In the rows, 128 means zero.
The same turns and mirrors carry the whole set onto itself, and each row onto the other rows of its family. Which rows share a family with each named row? Give them in list order.
These 30 rows form 5 families of 6 rows each.
Z_611: [115  88 120 160 170 144 106 138 140 112  80 137 143 135 145]
Z_449: [169 132 150 105 129 118 123  93 123 137 164 132 157 116 150]
Z_183: [141 122 127 121 185 128 125 146 113 116 111 160 110 127  80]
Z_395: [138 117 149 118 167 107 106 139 124 111 129 170 169 123 113]
Z_890: [131 103 109 102 139 142 136  99 110 124 150 142 121 174  86]
Z_592: [113 123 113  87 144 118 133  97 128 110 131 168 129 155 138]
Z_946: [149 121 130  83 147 145 150 114  97 109 123 150 125 158  97]
Z_798: [147  83 126 149 176 139  98 134 129 128 102 163 171 119 135]
Z_841: [131 101 113 143 123 190 144  81 132 140 118 109 124 120 156]
Z_368: [171 133 138  97 140 143 155 105 115 113 166 100 118 140 124]
Z_16: [123  74  95 154 164 149  99 138 121 144 104 132 115 136  94]
Z_551: [144 156 143 110 128 112 138  78 134 131 154 127 115 130 147]
Z_87: [149 112 126  90 150 125 126 100 120 118 151 173 168 141 136]
Z_533: [139  97 128 164 137 137  96 141 124 157 123  79 110 110 113]
Z_174: [128 157 154 125 122 139 149  92 132 127 160 109 111 107 122]
Z_945: [160 100 115 150 163 148 110 145 130 146 122  86 105  88 143]
Z_282: [103 115 106  95 132 161 151  87 123 117 132 162 124 142 122]
Z_677: [138  88 107 135 169 149 105 154 112 141  79 138 111 105 116]
Z_177: [ 92 140 144 127 157 123 129 142 136 104 134 146 120 109  92]
Z_313: [ 95  84 104 146 158 173 124 130 134 117  91 146 132 121 125]
Z_248: [166 105 150 165 155 132  94 128 132 147 115 121 160  93 150]
Z_429: [147 119 151 183 154 138 111 119 145 133 102  96 128 111 156]
Z_634: [153  85 103 139 124 163 122  97 123 155 147  81 115 140 136]
Z_292: [178 100 127 137 138 149 115  87 128 154 136 124 158 111 172]
Z_552: [118 115 134 128 153 117 110 144 111 126 125 140 117 143  64]
Z_860: [147 127 140 112 112 130 133 102 113 137 168  88 116 147 104]
Z_837: [120 125 151 176 147 151 120 135 144 127 120  93 119  86 127]
Z_701: [156 117 127 144 126 155 132  69 133 148 116 109 124 132 175]
Z_761: [102 125 137 126 173 102 112 146 140  97 117 154 134 133 117]
Z_982: [168  99 118 111 125 164 135 113 115 138 133  76 119 120 160]

Same family as Z_449: Z_395, Z_798, Z_87, Z_248, Z_292
Same family as Z_16: Z_890, Z_533, Z_634, Z_552, Z_860
Same family as Z_313: Z_841, Z_174, Z_282, Z_177, Z_837
Same family as Z_982: Z_183, Z_946, Z_368, Z_945, Z_677

The same turns and mirrors carry the whole set onto itself, and each row onto the other rows of its family. Which rows share a family with each named row? Give them in list order.
These 25 rows form 5 families of 5 rows each.
Z_473: [ 70 132 126 138  95 118 114 119 194 110 111  80 113 141 121 113 110 105
 145 152 116 155 101 129 136]
Z_767: [ 75 131  99 114  96 101 115 125 185 112  80 105 104 155  99 142  95 122
 142 126 106 169 115 105 130]
Z_671: [138 122 109  81 135 114  65 168 196 149 102 161 127 127 109  96 112 125
 158 139 149 142 168 175 107]
Z_930: [114  87 116 122 127 126 135 118 167 128 102 134 107 157 140 111 142 165
 137 130 131 194 158 133 165]
Z_686: [134 134 145  94 100 105 105 182 200 123 118 138  82 123 145  77 127 182
 171 122 145 161  92 156  69]
Z_966: [140 122 154  97 119 111 107 183 239 106 122 135  94 143 144  85 133 178
 143 140 135 120 120 141  97]
Z_64: [125  77  82 127  98 130 157 146 176 135  95 140 115 140 108  96 140 171
 145 135 160 202 158 116 123]
Z_820: [140 128  95  93 134 110 100 131 213 147 120 147 136 128 112  99 118  99
 162 150 156 107 159 160 102]
Z_540: [139 150 142 102 124  88  90 199 198 135 100 137  82 137 146  81 109 174
 164 134 127 141 106 145  82]
Z_101: [133  99  85 109 109 125 114 144 215 143 115 158 122 126  97  98 114 104
 179 135 155 110 173 150  92]
Z_744: [111 109 124 131  57 127 131 170 151 173 140 143 122 164 135  79  95 117
 165 150 129 158 104 124  81]
Z_602: [108 147 140 109  74  82 136 177 162 168 114 127 114 147 126  99  83 128
 141 140 101 176  98 107  92]
Z_383: [143  99 121  82 131 106 105 122 208 140 136 148 146 110 110  99 106 123
 160 138 159 148 165 169 120]
Z_486: [117 122 136 114  68 105 140 143 157 185 136 144 124 165 142  87  82 118
 140 165 114 156 109 127  97]
Z_179: [139 100  94 114 109 132 144 138 178 144  99 148 127 156 122  98 146 172
 113 138 157 195 158 119 146]
Z_91: [111 107 102 104 125 127 109 141 166 130  66 151 127 151  98 122 129 168
 134 128 154 192 168 129 150]
Z_457: [ 93 107  73 136  95 117 116 115 191  97 112  92  84 151 117 110 100 124
 182 136 127 161  96 115 104]
Z_225: [112 134 131  84  59 104 150 165 175 156 133 138 101 152 126  89 105 115
 153 140  98 172 103  98  81]
Z_424: [126 122 135 141 103 127 115 181 201 118  95 143  89 147 138  83 130 190
 180 130 167 116 109 140  77]
Z_697: [ 95 126  90 127  98 113 107  95 210  96 104  91  94 148 116 121  95 136
 147 140 127 157  93 124 126]
Z_811: [132 119 112  86 125 129  76 136 187 147 114 169 104 125 122  93 121 118
 189 122 148 135 162 182 104]
Z_587: [125 133 146 128 118 105 119 175 205 123  93 130  89 147 158  88 138 195
 148 150 151 123 102 152  87]
Z_770: [ 95 105 111 114  99 152 123 140 167 138  71 155 116 138 104 106 158 152
 139 130 153 188 173 144 142]
Z_638: [ 74 143 106 110  89 121 135 110 188 100  79 105  97 137  92 120 117 124
 167 136 125 162 115  94 120]
Z_599: [125 147 169 111  88 111 147 160 164 163 134 137 127 159 138  72  98 131
 153 164 121 144 112  95 109]

Same family as Z_540: Z_767, Z_671, Z_602, Z_91
Same family as Z_64: Z_101, Z_744, Z_457, Z_424
Same family as Z_587: Z_820, Z_486, Z_179, Z_697
Same family as Z_599: Z_473, Z_930, Z_966, Z_383

The same turns and mirrors carry the whole set onto itself, and each row onto the other rows of its family. Which rows share a family with each named row? Give them in list order.
These 25 rows form 5 families of 5 rows each.
Z_881: [105  89 111 107 120  83 116 149]
Z_996: [114 102 114 124 151  99 165 146]
Z_57: [118 154 104 116 141 126 177 126]
Z_723: [ 74  83 125 120 113 107 111 134]
Z_622: [ 75 127 115 103  86 122  96 116]
Z_19: [ 95  81 107 116 139  90 115 142]
Z_104: [122  82 106 117 119  99 106 140]
Z_835: [128 164  92 105 103 139 126 106]
Z_73: [ 87 142 121 132 137 147 173 114]
Z_703: [ 89 115 129 107  92 117  87 118]
Z_32: [ 82  91 130 138 144 122 159 134]
Z_557: [101 156 128 128 131 152 162 107]
Z_887: [106 160  95 118 147 138 166 112]
Z_692: [129  93 110 134 150 115 155 138]
Z_623: [106 133 100  89  89  98  97 128]
Z_406: [ 81 164 112 110 101 146 135 103]
Z_304: [121 125  97 101  91 115  89 121]
Z_973: [ 98 105 141 141 150 131 162 127]
Z_393: [113 175  95  95 103 123 135 114]
Z_554: [100 168  88  96 108 130 117 106]
Z_283: [ 93 119  95  95 104 100  86 123]
Z_145: [104 107 107 130 166 115 163 135]
Z_239: [ 89  79 141 127 126 109 117 135]
Z_774: [ 93 161 123 107  95 143 115 101]
Z_685: [134 144 101 127 141 140 166 119]

Same family as Z_73: Z_723, Z_622, Z_32, Z_406
Same family as Z_887: Z_19, Z_554, Z_283, Z_145
Same family as Z_835: Z_104, Z_692, Z_304, Z_685
Same family as Z_703: Z_557, Z_973, Z_239, Z_774

The same turns and mirrors carry the whole set onto itself, and each row onto the other rows of its family. Which rows share a family with each named row? Give them in list order.
These 30 rows form 5 families of 6 rows each.
Z_327: [113 131 137 140 103  90 127 150]
Z_522: [116  44 127 181 107 140 113 153]
Z_861: [119 115 164 165  77 110 127 134]
Z_968: [147 113 140 160  71 120 112 104]
Z_146: [127 121  92 127 128 103 127 146]
Z_909: [103  84  83 137 137 142 101 141]
Z_463: [114 148 125 140  96 128 128 123]
Z_25: [110  73 126 176  75 164 114 114]
Z_792: [128 137 125 137  88 100 133 124]
Z_844: [150  74 131 179  79 144 107 109]
Z_787: [140 132 115 135  91  98 116 118]
Z_504: [146  54  97 173 106 146 106 128]
Z_632: [104  56  98 162 109 161 101 129]
Z_607: [122 137 143 143 107 125 137 163]
Z_640: [102  69 119 133 132 130  90 164]
Z_515: [139  73  73 148 125 125 109 143]
Z_516: [129  45 107 168 117 148 104 133]
Z_29: [115 114 128 129 140 124 109 169]
Z_165: [108 131  97 126 131 125 114 139]
Z_293: [116 113 149 161  67 135 146 152]
Z_315: [111  60 100 156 133 121 113 169]
Z_202: [120  72 159 185  79 135 120 135]
Z_262: [131  61 140 177  79 145 110 111]
Z_425: [129 107 149 161  64 121 125 107]
Z_812: [127  74  83 143 142 127 112 150]
Z_785: [103  68 140 166  60 142 127 147]
Z_727: [ 96  46 125 152  93 139  99 153]
Z_647: [115 119 140 164  69 147 128 111]
Z_77: [108 104 105 135 131  96 120 168]
Z_134: [136 112  81 129 117 101 114 138]

Same family as Z_861: Z_327, Z_522, Z_315, Z_202, Z_77
Same family as Z_787: Z_968, Z_844, Z_504, Z_515, Z_134
Same family as Z_293: Z_607, Z_640, Z_29, Z_785, Z_727

